[ -6.1  -2.9  34.7  33.1 -57.7  64.8  12.0] -> -6.1

[ 38.9   5.1 -14.2 -74.0   6.6 -38.2 -29.0] -> -38.2

[ 12.6  32.3 -75.2  49.1] -> 12.6

[[-19.7 -46.6 -25.4  67.4  -1.8 -65.2]
 [  3.3  -2.7 -37.8  60.1  23.6   2.7]] -> -46.6

[ -4.7  -1.4 -62.9 -48.3] -> -48.3

[-31.2 -42.8   7.1 -71.6] -> -42.8

[-22.7  -6.8 -16.5 -24.7 -71.3] -> -24.7

[[-26.8  64.0 -45.7 -25.7 -50.2 -13.1]
 [ 37.0  24.4  -6.2 -62.3 -60.8  28.4]
 [ -4.7 -37.6 -70.9 -12.6   2.4  70.7]] -> -62.3

[[ 37.2 -66.7  40.6 -53.5  62.0   6.9  19.8]
 [-22.9  45.6  -5.7  34.8 -34.9 -21.6  -5.3]
 [ 41.5  17.0  36.8  53.0 -57.4 -63.5  52.0]] -> -63.5

[[  2.3   5.7   1.2  -4.8   3.9]
 [ -2.9   0.3   1.0  -1.0  -1.2]
 [-26.5 -35.1  61.2  23.4 -25.7]] -> -26.5
---
Input:
[[ 23.1 -12.0   1.0  26.9 -65.3]
 [  1.4 -20.6   4.5  21.9 -43.8]]
Output: 1.0

Input:
[[ 41.8  51.2  23.8   3.0]
 [ 12.6 -18.1 -20.0 -40.2]
 [ 22.6  69.9 -48.4 -11.8]]
Output: 23.8

Input:
[[ -9.2   3.9  27.2 -38.9 -12.8]
 [ 29.6  13.7   0.6  64.3  28.4]]
Output: 27.2

Input: [-31.7 -63.7   5.3 -57.6 -17.4  37.1 -58.6]
Output: 5.3

Input: [60.1 -9.3 51.3 44.2 27.5 19.8 14.4]
Output: 51.3

Input:
[[ 25.9  31.0  72.4  60.1 -46.1  14.7 -12.6]
 [-10.2  61.2  52.3  20.6  50.6  -3.1  44.6]]
Output: 72.4
---
array([[-62.1,   5.8, -42.6, -44.7],
       [ 11.1,  68.6,  12.5, -34.3],
       [-73.2,  -1.2, -61.8, -45.3]]): -1.2

array([[27.0, -1.1, -0.5, -4.5,  0.4,  5.4, 54.7],
       [18.3, -1.6,  0.5, -0.3, -6.5, 17.6,  4.1],
       [ 6.5, -0.9, -0.3, -1.4,  1.6,  4.2, 12.0]]): -0.9

array([[  7.3,  44.6,  18.4, -37.4, -12.3,  20.8],
       [ 28.1,  17.4,  13.4,   6.4,  -1.8,  18.0],
       [ 35.7,  56.8,  35.3,  -4.0,  74.3, -45.2]]): 56.8

array([[ 15.2,  -1.3,  54.4,  -0.2],
       [ 33.3,  -0.8, -38.9,   0.4],
       [-40.3,  -2.1, -23.1,   0.9]]): -2.1

array([[  3.3,  11.9,  23.5, -48.6,   5.0,  64.3, -42.3],
       [  1.1,  -9.6, -27.8,  42.3,  -3.1,  64.3,  31.9],
       [  7.3,  12.6,  21.0, -43.1,   5.7,  64.3, -44.1]]): 12.6

array([[ 32.8, -58.9,  61.6,  57.7, -28.0],
       [-21.8,  -7.1,   6.6, -10.4,  40.6],
       [ 61.5,   6.6,  34.1, -57.1,  62.3]]): 6.6

array([[-31.5, -33.5, -56.9,  14.4],
       [ 13.8, -68.2, -34.1,  54.1],
       [ -3.5,  43.3,  10.5,   3.9]]): 43.3

array([[-34.5,  52.7, -52.8,  -5.0],
       [-24.8,  63.5, -56.7,   5.6],
       [-25.8,  61.7, -55.8,   3.5]]): 61.7
---
[[ 24.0  25.8  56.7  -9.8]
 [-57.9 -67.4 -25.5   7.6]] value 56.7, 25.8

[[  9.7   7.1  43.1 -15.2  -1.2  -6.6  17.8]
 [-34.6 -38.0 -59.5  42.0 -12.0  20.5 -54.1]] value 43.1, 42.0

[[ 53.2  40.3  22.2  36.3 -65.2]
 [ 46.2  17.5  38.1  21.3 -44.3]] value 53.2, 46.2

[ 38.9   0.1 -57.3  -9.5  16.4] value 38.9, 16.4

[ 30.6 -35.2  47.1 -58.2 -36.2] value 47.1, 30.6

[-33.7  71.0  16.6 -38.0  45.1  -0.5] value 71.0, 45.1

[ 26.7 -43.6  57.4 -18.7] value 57.4, 26.7
